128 stands for zero in the data rows.
Here are some numbered points:
[ 99 100 139 107 111 136 105 121 117 129 122 125 139 126 140 122 153 142
 129 124  86 100 128 114 141  96 118 109 129 134 140 113] 0
[142 113 119 121 127 173 136 122  98 211 136 118 159  86 118 134  75  20
  18 134 235  94 138  95 164 136 107 129  22 124 124 113] 1
[131 160 120 184 130 137 139  88 124 118 235 145 102 121 128 132 129 176
 122 123 127 136 149 135 111 127 232 137 134 131 132 124] 2
[123 124 105 134 126 130  96 139 135 134 146 136 134 115 135 126 105 159
 135 139 128 120 141 160 128 127 115 117 130 134 128 117] 3
[125 108 141 124 121 126 175 123 140 132  99 132 130 147 110 123 152 128
 115 114 123 110 127 118 130 127 117 108 132 140 144 120] 4
[125 162 129 205 127 131 123 115 136 118 207 142 110 123 134 130 129 138
 133 119 129 142 140 146 123 126 172 128 116 133 120 129] 5
[134 131 174 130 115 112 127 198 117 155 122 126 128 128 136 105 131 134
 120 146 154 132 135 123 125 127 126 134 131 140 137 124] 6
[127 113 139 116 114 125 125 130 120 142 103 122 136 195  99 104 131 133
 105 117 118  92 131 143 128 115 123 104 117 142 133  99] 7
[144 116 140 144 125 131 123 145 127 134 121 132 133 134 138 114 133 142
 132 137 124 128 141 129 128 127 126 119 144 129 138 108] 8
[127 122 140 124 131 130 133 126 137 126 102 131 130 132 146 161 128 145
 136 146 114 210  93 124  96 121 147 166 148 130 125 141] 9
[142 131 163 119 109 101 122 187 124 149 123 109 128 134 131 106 139 137
 124 157 148 129 136 130 129 137 121 129 139 140 153 119] 10
[127 125 133 127 134 131 130 130 135 126 106 133 126 125 145 163 121 152
 138 149 123 210  94 128  95 125 145 167 148 129 114 141] 11
[125 128 106 135 130 129 102 134 132 132 148 135 133 104 135 129 106 151
 136 139 126 124 139 163 129 129 118 117 133 133 128 118] 12
[126 123 158 128 121 113 120 171 132 144 126 127 133 131 135 115 133 135
 112 177 158 130 137 128 146 131 120 133 145 136 154 123] 13
[162 123 134 137  53 116 158 144 124 160 157 127 142 168   4  71 149 118
 120 111 127  69 128 127 128 136 118  99 117 133 147  84] 14
[123 129  99 127 127 123 114 134 140 131 127 135 129 106 136 129 109 133
 131 146 128 120 136 125 124 138 113 126 137 131 127 110] 15
[127 128 164 114 133 139 135 130 158 100  94 138 114 139 137 137 140 139
 125 149 113 180 138 122  82 117 168 186 155 135 136 138] 16
[100 133 132 135 128 134 184 129 104 135 135 117 191  84 179 166  34  27
 196 130 123 130  22 118 136 131 139 107 130 123 136 102] 17
[253 157 112  67 116  41 122 132 115 134 109   4 106 151  61  84 183 126
 131 134 129 129 127 171 133 214 137 130 124 146 138 136] 18
[126 186 126 127 110  74 169  63 136 106 124 134 120 115 113 131 133 114
 141 129 103 129 134 105 114 129 143 132 124 138 127 119] 19
[123  93 100 128 111 132  82 133 171 139 115 135 139 133 120 137 122 148
 111 141 130 118 130 149 108 129 115 130 131 130 135 123] 20
[  0 197 122 141 110 119 144 146 135 125 122 137  74 130 135 132  88  67
 187  86 127 129 115 117 129 149 132 127   4 133   5 143] 21
[143 148 117 127 106  62 141  21 180  55 112 126 110 108  21 131 128 115
 131 131  99  90 139 126 102 139 233 133 156 138 137 103] 22
[157 145 125  85 125  81 122 129  78 142 121  20 109 139 118 107 163 119
 131 133 122 125 112 160 138 157 124 124 134 141 138 145] 23
[125 130 136 130 134 132 112 130 134 140 126 132 125 131 133 129 113 131
 133 130 126 129 149 124  96 121 119 130 132 132 128 138] 24
[125 121 134  95 132 148 114 127  90 134 135 119 158 110 138 128 124 131
 117 148 135 129 135 129 190 110 129 147 133 132 139 125] 25
[125 108 133 122 118 130 145 132 134 130 113 131 132 140 110 122 155 133
 112 112 128 108 127 125 129 127 108 109 131 138 137 117] 26
[127 116 137 119 131 134 126 130 132 142 108 132 140 128 137 132 123 115
 113 129 121 122 134 128 136 116 126 126 120 133 135 122] 27
[107 120 135 101 128 142 121 132  99 134 133 128 147 121 144 130 122 129
 129 152 127 128 138 127 170  83 118 133 136 134 138 123] 28
[119 138 125 146 136 119 121 116 142 122 166 133 148  85 178 139 145 122
 148 120 118 127  99 138  42 104 101 129 125 130 120 115] 29
[ 93 120 134 110 123 139 125 134 107 136 130 122 167 105 149 130 107 127
 132 155 129 128 134 127 172  96 119 141 130 131 138 123] 30
[129 119 133  72 127 146 111 118  56 136 145 131 156 103 130 115 108 136
 101 145 152 133 134 135 225  89 129 168 125 136 138 132] 31
[121 101 138 126 117 130 130 132 132 131 111 127 130 147 135 124 135 124
 140 116  86 124 120 125 130 123 125 100 134 133 137 112] 32
[129 167 131 235 129 131 127  90 137 119 231 145 123 126 132 123 130 155
 131 118 132 131 157 130 124 125 156 123 124 132 133 129] 33
[124  93 124 130 130 200 126 126 107 220 142 138 156  76 130 153  41  16
   3 128 252  88 146  64 152 131  77 132   4 120 124 114] 34
[140 131 133 109 126 122 140 134 133 128 110 120 109 139 111 128 137 140
 127 134 127 137 130 120  90 142 152 171 141 141 135 130] 35
[129 110 119 123 136 139 143 128 134 115 114 140 121 139 113 132 153 131
 111 106 130 113 123 119 131 136 106 107 128 120 119 133] 36
[123 122 153 122 129 138 127 130 163 122 100 135 126 122 135 138 120 123
 118 144 142 147 132 119 127 121 153 174 172 131 128 135] 37
[122 122 141 115 129 130 127 131 149 126 101 132 131 130 135 129 124 131
 137 137 111 129 137 126 127 113 145 135 142 136 137 126] 38
[112 113 139 133 120 135 102 128 122 125 105 131 139 127 136 119 133 126
 131 111 123 114 139 132 128 125 123 105 131 142 132 115] 39
[119 107 143 116 120 127 116 136 139 133 116 124 133 141 137 118 132 135
 127 120 111 121 131 112 134 116 123 118 133 137 137 117] 40
[129 145 110 158 141 141 128  92 132 112 158 151 127 119 135 144 131 139
 128 114 134 134 131 119 130 142 128 122 113 115 109 142] 41
[129 189 119 122 113  62 166  91 137 106 133 143 120 109 120 139 130 127
 153 132 115 129 131 136 118 130 129 127 118 142 130 120] 42
[144 122  22 127 236 216 130 113 119  80 124 174 103 117 137 239 120 101
  95  79 190 156 101  77 158 205  43  84  80  19  20 232] 43
[123 128 101 136 129 130  91 139 135 131 150 138 132 106 137 129 100 163
 138 142 128 125 142 165 128 129 114 121 132 132 126 118] 44
[132 138 132 141 128 123 146 130 130 126 132 135 124 130 121 130 138 132
 134 116 116 126 129 130 122 127 122 128 121 132 136 126] 45
[125 108 143 128 114 131 132 135 143 124 103 124 136 151 135 124 135 128
 150 124  80 127 118 126 122 128 136 109 142 132 136 107] 46
[163 129 130  98 125  98 121 132 116 131 118  71 118 151 128 101 162 127
 132 131 126 129 123 151 136 144 118 129 131 135 138 136] 47
[145 120 136 148 119 129 120 140 125 124 136 131 116 140  84 119 133 140
 123 130 136 125 141 132 136 127 130 111 123 125 137 117] 48
[128 115 136 126  98 119 149 146 123 145 121 135 131 157 101  90 172 122
 117  85 126  84 139 118 130 130 104 117 128 134 156 115] 49
[117 127 143 121 154 134 124 108 127 113 123 138 123 127 140 141 129 174
 131 142 127 171 126 114 121 107 120 147 166 118 127 200] 50
[127 128 142 139 120 124 137 142 136 128 125 125 143 124 144 120 118 121
 140 133 123 125 122 133 130 128 121 115 161 127 149 106] 51
[121 113 150 123 127 130 134 128 136 122 109 140 129 133 130 169 128 177
 129 152 128 186  92 158 112 115 141 191 165 131 117 158] 52
[121 120 138 116 126 127 116 139 121 133 124 123 137 128 137 127 126 133
 132 146 130 129 137 127 133  90 118 131 135 133 139 122] 53
[124 128 136 129 136 135 107 131 134 142 125 132 124 133 134 129 109 132
 134 131 126 130 153 124  93 120 119 130 131 132 126 142] 54
Which point above is nearest to each new point by angle? Its number follows each.
[236 154 111  79 115  64 127 129 121 138 102  22 112 151  37  87 173 119
 134 135 126 136 114 154 131 236 136 135 128 145 135 137] 18
[127 102 142 114 114 129 121 132 118 146 101 120 140 207  97 100 131 136
  98 116 118  86 132 146 129 113 122 100 120 144 135  96] 7
[176 141 103 141 193 137 139 118 129 101 127 167  49 121 133 141 128 135
 117  88 143 140 109  95 129 160 116 121 126  23  41 203] 43
[153 124 133 136 125 127 125 144 140 134 125 126 129 124 135 107 127 136
 133 134 132 125 141 140 131 121 137 117 148 124 139 107] 8
[ 90 120 134 111 123 139 126 135 108 137 129 122 168 104 150 130 105 127
 132 156 130 127 134 128 172  98 118 141 130 131 138 123] 30
[126 145 129 134 122 119 146 132 135 125 128 139 127 126 128 131 141 123
 129 116 126 129 113 108 117 133 119 127 127 137 133 118] 45
[164 153 123  81 126  74 123 128  71 144 124   4 105 139 115 104 167 117
 130 135 125 127 109 166 137 163 125 127 134 143 138 149] 23
[  0 181 120 148 118 116 150 134 135 124 117 135  66 130 136 129  87  82
 204 100 132 128 124 111 129 150 136 125   4 132   5 140] 21
[133  99  92 120 119 125  89 127 163 138 123 127 139 132 122 131 123 139
 107 142 129 121 132 148 116 132 120 130 131 132 135 126] 20
[116 127 135 128  94 126 162 157 127 134 120 139 134 147 117  71 179 121
 117  90 127  53 141 106 110 136 119 115 127 140 170 101] 49
[237 149 111  78 111  64 127 130 118 143 105  19 113 154  32  78 174 115
 130 131 127 121 120 155 135 236 132 126 120 147 139 131] 18
[114 115 136 134 122 135 101 128 124 126 111 133 137 126 136 120 131 131
 132 114 123 116 139 136 127 125 122 107 130 140 132 116] 39
[182 138  97 141 204 140 138 117 128  97 127 172  36 121 134 142 126 138
 114  85 145 143 108  95 131 164 114 120 127   4  27 216] 43
[116 128 145 125 157 131 127 105 135 110 121 141 117 131 140 144 130 181
 133 141 126 177 125 112 109 107 120 148 171 116 125 212] 50
[139  88  91 125 123 129   7 129 175 136 125 134 148 125 140 139 122 134
 127 133 121 124 139 139 108 123 117 127 131 128 130 123] 20
[155 112 145 150 125 130 120 160 125 131 121 134 133 137 130 116 135 149
 130 126 129 128 139 135 130 131 122 110 129 126 138 110] 8
[ 98 131 132 122 124 130 175 134 117 131 125 118 208  87 166 161  58  60
 201 128 127 129   3 112 142 134 122 101 133 128 133  92] 17
[148 126  41 126 236 191 131 105 125  29 123 189  61 128 134 185 137 121
 113  76 140 145 105  85 145 186  96 100 113  21  22 220] 43
[125 126 154 129 120 112 123 161 136 138 125 129 132 128 135 117 133 133
 116 169 152 130 135 130 142 131 121 132 142 136 150 123] 13
[129 114 138 125 105 120 145 143 126 139 124 136 132 167 105  76 174 131
 117  96 128  85 139 126 129 128 117 117 130 134 160 113] 49
[146 125   3 125 252 254 129  97 123  27 124 220  81 123 145 237 133 125
 101  67 158 173 109  66 147 199  84  82  98   4   5 251] 43
[150 124  42 123 236 184 127 106 128  24 123 195  62 128 135 188 132 123
 108  80 154 148 116  94 145 195  99 105 114  21  23 231] 43
[113 117 138 141 121 133 109 126 123 126 108 132 138 127 138 120 132 126
 132 112 123 116 136 128 128 125 125 108 133 141 133 116] 39
[145 111 146 142 121 130 115 158 111 128 105 137 134 143 122 118 141 166
 122 132 137 126 144 191 121 118 128 120 136 126 131 106] 8
[132 161 116 190 129 134 139  93 129 118 238 147  97 119 127 131 127 178
 126 123 126 136 149 143 100 131 233 134 132 131 130 124] 2
[121 125 104 125 125 124 115 134 138 131 124 134 129 110 136 128 112 133
 131 142 124 120 136 125 127 135 114 122 137 131 128 112] 15
[141 131  55 130 211 154 136 127 133  75 117 172  53 125 139 146 133 129
 127 114 133 137 125  95 121 184 119 110 136  21  53 178] 43
[131 139 132 140 127 121 147 128 130 126 131 133 125 130 122 129 140 130
 133 115 117 128 127 125 121 126 122 131 120 134 137 122] 45
[104 122 133 126 129 132 187 131 120 131 121 107 255  87 185 178   3   3
 228 137 123 129   3 125 142 129 127  93 131 120 137  98] 17
[127 127 162 116 131 135 134 134 155 105  98 137 116 138 137 135 139 138
 124 151 119 173 138 122  91 119 162 179 154 135 137 136] 16
[117 108 145 115 121 127 115 131 140 132 114 125 133 139 140 122 133 135
 128 121 108 126 132 110 134 116 125 122 136 135 134 117] 40
[123 113 133 115 124 130 118 134 119 135 124 124 141 130 132 126 126 130
 132 141 128 119 136 128 133  90 120 126 132 133 136 118] 53
[168 123 137 147  67 125 164 137 131 165 154 128 133 177  21  80 142 113
 122 114 130  73 131 120 126 140 117  94 122 129 143  67] 14
[128 117 136 127 101 120 147 145 123 143 120 135 133 154 104  91 170 121
 117  85 126  85 136 116 129 129 107 115 126 134 156 114] 49
[121 127 121 128 115 135 158 150 128 118 120 148 123 145 119  88 173 121
 115  87 131  66 137 104 114 145 116 113 125 122 148 120] 49
[117 136 142 161 132 128 138 125  79 117 132 134 127 119 135 127 135 113
 141 100 122 134 136 111 126 129 110 127 134 135 139 122] 45
[150 121  19 126 252 194 122 118 121  60 125 174 101 121 138 228 134 120
 110  60 176 158 106  89 158 196   0  67  99   4   5 226] 43
[120 119 147 115 131 126 128 130 139 133 108 132 132 129 139 127 131 141
 132 150 110 130 147 131 124 103 133 147 153 139 139 124] 38
[ 99 123 133 107 126 133 128 131 112 140 125 120 186 107 162 135  85 124
 131 175 127 130 137 124 162  99 121 143 132 132 137 122] 30
[120 125 143 116 129 130 127 131 152 124 107 135 131 130 137 130 126 139
 134 148 115 132 137 128 125 107 142 149 144 137 136 129] 38
[146 153 114 128 102  52 145   3 190  43 110 127 105 105   4 131 129 112
 131 129  95  85 139 126  97 146 250 133 159 139 138 100] 22
[128 100  90 126 116 132  76 126 163 132 121 137 135 132 117 139 121 136
 118 135 128 124 135 138 108 130 119 130 132 133 135 124] 20
[110 126 131 120 129 130  85 134 119 134 124 126 134 122 142 127 127 127
 137 136 124 132 129 118 122  90 117 131 134 132 137 137] 53
[134 134 132 133 127 124 145 131 133 128 124 134 132 126 135 129 140 130
 138 120 112 130 129 127 116 129 122 129 131 132 137 121] 45
[118 132 142 121 149 138 121 119 123 122 114 141 115 127 131 149 133 147
 130 143 133 183 126 112  90 113 127 147 198 121 131 190] 50
[115 128 144 124 154 131 119 109 134 112 123 140 118 130 140 142 129 174
 133 139 126 172 126 114 110 106 117 146 166 119 126 203] 50
[125 128 102 126 129 121 127 133 135 130 120 135 127 110 135 129 113 133
 133 146 121 117 136 125 127 138 111 124 143 129 129 111] 15
